In the rows, zero is written as 128.
Each path below is one point turned by a fixed rotation once a step. After each direction that follows a path, write how fast that rotation turns it, in degrees per step (0 if it stays still).
Each turn is a multiple of 5 degrees from 10 to 175, or 0.
Each row of a path follows its step; steps can be skipped.
Path 1:
step 2: [122 121 128 129 126 129 140 135 137 133 133 128 123 133 124 132 136 133
 127 134 131 130 121 136 117 124 136 126 117 124 132 113 141 122 131 125
 131 129 129 138 134 138 133 129 119 115 121 120 132 125 124 137 119 127
 125 118 123]
step 3: [121 121 131 123 120 127 145 127 125 137 119 130 127 121 134 135 127 124
 130 137 126 127 119 131 121 131 131 133 125 125 136 110 137 130 117 127
 120 138 123 123 128 131 134 133 123 125 131 119 119 116 129 136 127 124
 122 126 117]
step 5: [130 125 133 119 129 135 135 121 132 130 124 133 132 132 128 131 137 124
 120 140 127 127 122 134 124 123 143 124 123 140 141 121 128 121 126 130
 129 133 125 134 130 134 127 134 128 124 119 119 123 113 126 121 117 123
 129 112 117]
step 7: [120 125 134 124 126 136 137 123 119 131 125 124 122 128 126 118 137 127
 130 134 137 127 129 131 115 129 129 120 118 130 138 124 129 127 123 134
 120 118 127 139 135 131 123 127 119 134 122 120 125 109 131 118 129 129
 121 115 137]
step 13: [128 121 125 131 132 125 140 122 141 127 125 126 124 130 121 120 134 134
 128 130 135 127 139 137 115 126 126 128 123 126 130 118 124 121 118 130
 141 128 117 134 120 131 131 131 122 117 118 122 125 117 119 120 119 130
 117 121 127]
step 15: [121 126 125 125 130 138 135 126 132 135 129 135 111 129 136 116 127 126
 129 128 133 130 134 130 125 122 128 120 120 125 127 116 137 127 133 144
 125 129 120 124 123 128 129 145 120 124 124 121 125 117 118 121 129 123
 115 131 130]
step 21: [110 132 125 137 129 133 135 126 120 126 120 124 115 125 132 124 136 136
 128 136 133 131 132 129 125 124 122 133 120 126 132 114 135 126 133 128
 126 133 125 141 121 133 132 134 120 122 122 124 124 117 126 138 118 131
 132 114 131]
step 22: [126 127 129 131 122 128 140 114 126 127 120 126 122 119 132 135 133 124
 126 129 119 133 130 133 135 132 134 124 124 135 140 114 127 124 126 126
 133 134 116 132 121 140 132 125 121 128 124 129 116 109 127 126 116 131
 134 125 120]
step 24: [124 131 138 134 133 136 129 132 129 128 110 126 126 132 129 125 133 122
 124 141 133 134 142 123 121 125 127 117 127 133 137 116 126 120 128 132
 128 126 117 134 120 138 125 132 124 131 123 123 127 114 127 118 122 129
 127 113 131]
Speeds:
[130 127 127 128 132 128 128 127 129 127 131 131 127 128 129 130 130 127
 127 127 128 128 128 128 132 128 127 129 128 127 130 132 125 125 128 125
 129 127 125 126 127 125 126 129 129 126 129 126 127 125 127 127 126 126
 128 127 125]  80
[129 129 128 131 125 129 127 128 126 127 126 128 126 130 130 130 125 127
 128 128 126 128 131 124 130 128 127 127 130 130 129 127 129 130 131 127
 131 125 126 128 125 127 130 126 126 126 132 128 130 129 129 129 125 128
 128 126 129]  10
[128 128 128 129 130 128 130 128 127 126 125 129 129 127 127 128 130 130
 129 125 127 127 125 129 125 126 126 131 127 126 127 127 127 128 129 125
 129 128 128 129 129 131 129 129 127 127 132 126 128 131 128 129 128 130
 130 130 123]  40
[128 131 130 130 130 125 127 129 129 124 128 125 131 129 132 129 128 126
 129 130 129 127 130 128 125 131 128 131 128 130 129 126 129 127 128 129
 130 132 128 126 128 127 128 129 127 128 127 125 127 128 129 129 129 128
 128 127 127]  135
[127 129 128 126 128 126 128 130 129 129 131 127 127 129 131 128 129 125
 123 126 125 131 127 128 128 127 130 129 125 129 130 126 127 128 131 129
 128 126 130 127 127 128 132 130 130 127 128 128 128 128 127 128 128 132
 130 130 127]  110
[126 129 130 127 127 132 126 131 130 126 130 127 124 130 128 127 127 126
 131 125 129 130 126 128 126 131 131 127 128 129 126 130 125 126 126 128
 127 126 127 126 129 127 126 128 125 130 130 127 128 130 129 129 127 130
 129 126 127]  40
Path 2:
step 1: [135 110 120 131 131 129 131 127 119 128 123 130 129 124 124 118 129 126
 124 124 127 131 136 122 129 118 131 124 121 140 123 122 122 126 134 134
 143 129 118 134 134 129 137 130 133 122 132 125 126 134 116 136 135 125
 123 135 116]
step 2: [136 122 131 126 139 119 126 133 131 130 133 130 121 130 113 119 120 134
 123 122 130 124 132 131 125 135 137 121 127 127 130 114 132 122 132 137
 133 139 124 130 139 120 129 126 124 122 136 120 128 132 127 135 145 127
 131 126 124]
step 5: [122 126 115 130 132 124 119 126 120 117 127 119 119 137 120 130 126 134
 132 126 127 121 127 141 139 132 126 126 122 120 119 119 126 116 135 130
 129 120 127 128 124 134 122 124 136 117 121 116 130 126 124 134 136 123
 127 124 129]
step 8: [125 123 119 139 128 127 119 131 116 127 117 138 134 134 138 121 120 126
 132 129 121 134 119 125 133 139 122 124 124 124 131 121 126 128 125 137
 139 128 120 138 137 136 132 125 131 119 126 132 126 128 119 131 130 128
 112 128 124]
step 9: [126 132 125 131 123 128 128 135 128 134 135 139 125 127 130 121 111 131
 132 118 129 119 130 126 141 136 126 124 122 119 130 127 126 130 129 134
 136 137 123 134 131 121 122 127 121 125 134 127 140 136 124 122 141 129
 115 117 125]
step 14: [114 127 124 125 133 135 129 131 128 136 128 130 137 128 117 127 126 131
 123 133 129 130 134 121 133 127 132 119 124 130 117 129 123 125 143 128
 134 125 125 115 122 118 123 120 122 125 128 121 124 120 113 133 138 121
 118 129 122]
step 15: [124 121 120 134 137 127 127 132 121 136 122 134 136 130 127 121 129 123
 125 127 136 129 128 125 127 143 133 116 126 142 126 113 134 121 129 137
 126 128 129 125 131 131 132 117 120 122 124 119 118 126 112 123 129 130
 125 129 134]
step 16: [129 134 122 128 126 139 132 137 118 132 127 130 124 127 120 129 126 138
 129 125 130 123 142 125 136 132 133 124 121 134 113 121 134 117 131 137
 128 129 129 129 131 126 116 116 129 120 121 120 135 139 118 126 135 123
 122 126 125]
step 21: [119 117 129 127 132 124 122 130 123 118 125 123 124 124 123 127 124 138
 132 136 120 124 123 130 130 125 128 123 121 119 120 130 134 123 134 127
 145 130 116 125 126 129 129 129 118 120 135 119 126 132 121 140 129 131
 111 130 124]
Speeds:
[128 123 127 128 129 129 129 128 127 127 125 128 131 127 128 126 132 128
 131 131 128 129 126 130 128 126 129 130 127 129 128 129 127 128 129 127
 130 132 125 126 126 132 128 128 131 129 126 128 130 126 126 128 128 128
 127 128 129]  160
[127 129 129 128 125 126 126 126 127 127 132 129 126 126 134 129 129 128
 129 129 126 126 128 131 128 132 129 130 128 125 128 127 125 129 128 127
 130 128 125 127 129 129 125 128 128 128 129 129 126 129 129 128 128 128
 125 129 129]  25
[128 126 129 127 129 123 128 130 127 130 124 130 127 128 131 127 128 125
 128 127 127 130 130 128 129 125 126 126 132 128 130 127 129 127 129 129
 129 125 128 127 130 128 130 127 128 130 127 128 127 129 127 130 125 128
 127 128 131]  160
[128 127 128 127 128 127 128 130 124 127 127 132 128 128 128 129 128 130
 128 126 130 125 131 130 127 132 128 128 129 129 128 131 128 130 130 126
 125 127 128 133 129 128 128 128 133 129 130 126 129 129 128 130 128 128
 129 127 127]  100
[130 127 125 127 127 127 128 125 126 129 130 128 130 132 131 130 125 129
 130 128 129 128 128 127 130 128 130 129 128 132 128 127 129 128 126 128
 128 127 130 130 127 130 128 130 127 128 129 128 126 125 124 129 126 125
 128 129 126]  100
[130 128 126 129 127 127 125 128 129 127 128 126 131 132 130 128 129 127
 129 128 128 127 124 129 129 127 127 126 128 123 129 129 130 128 127 127
 129 128 127 129 129 124 130 131 130 127 129 126 131 130 129 127 129 125
 128 127 129]  20
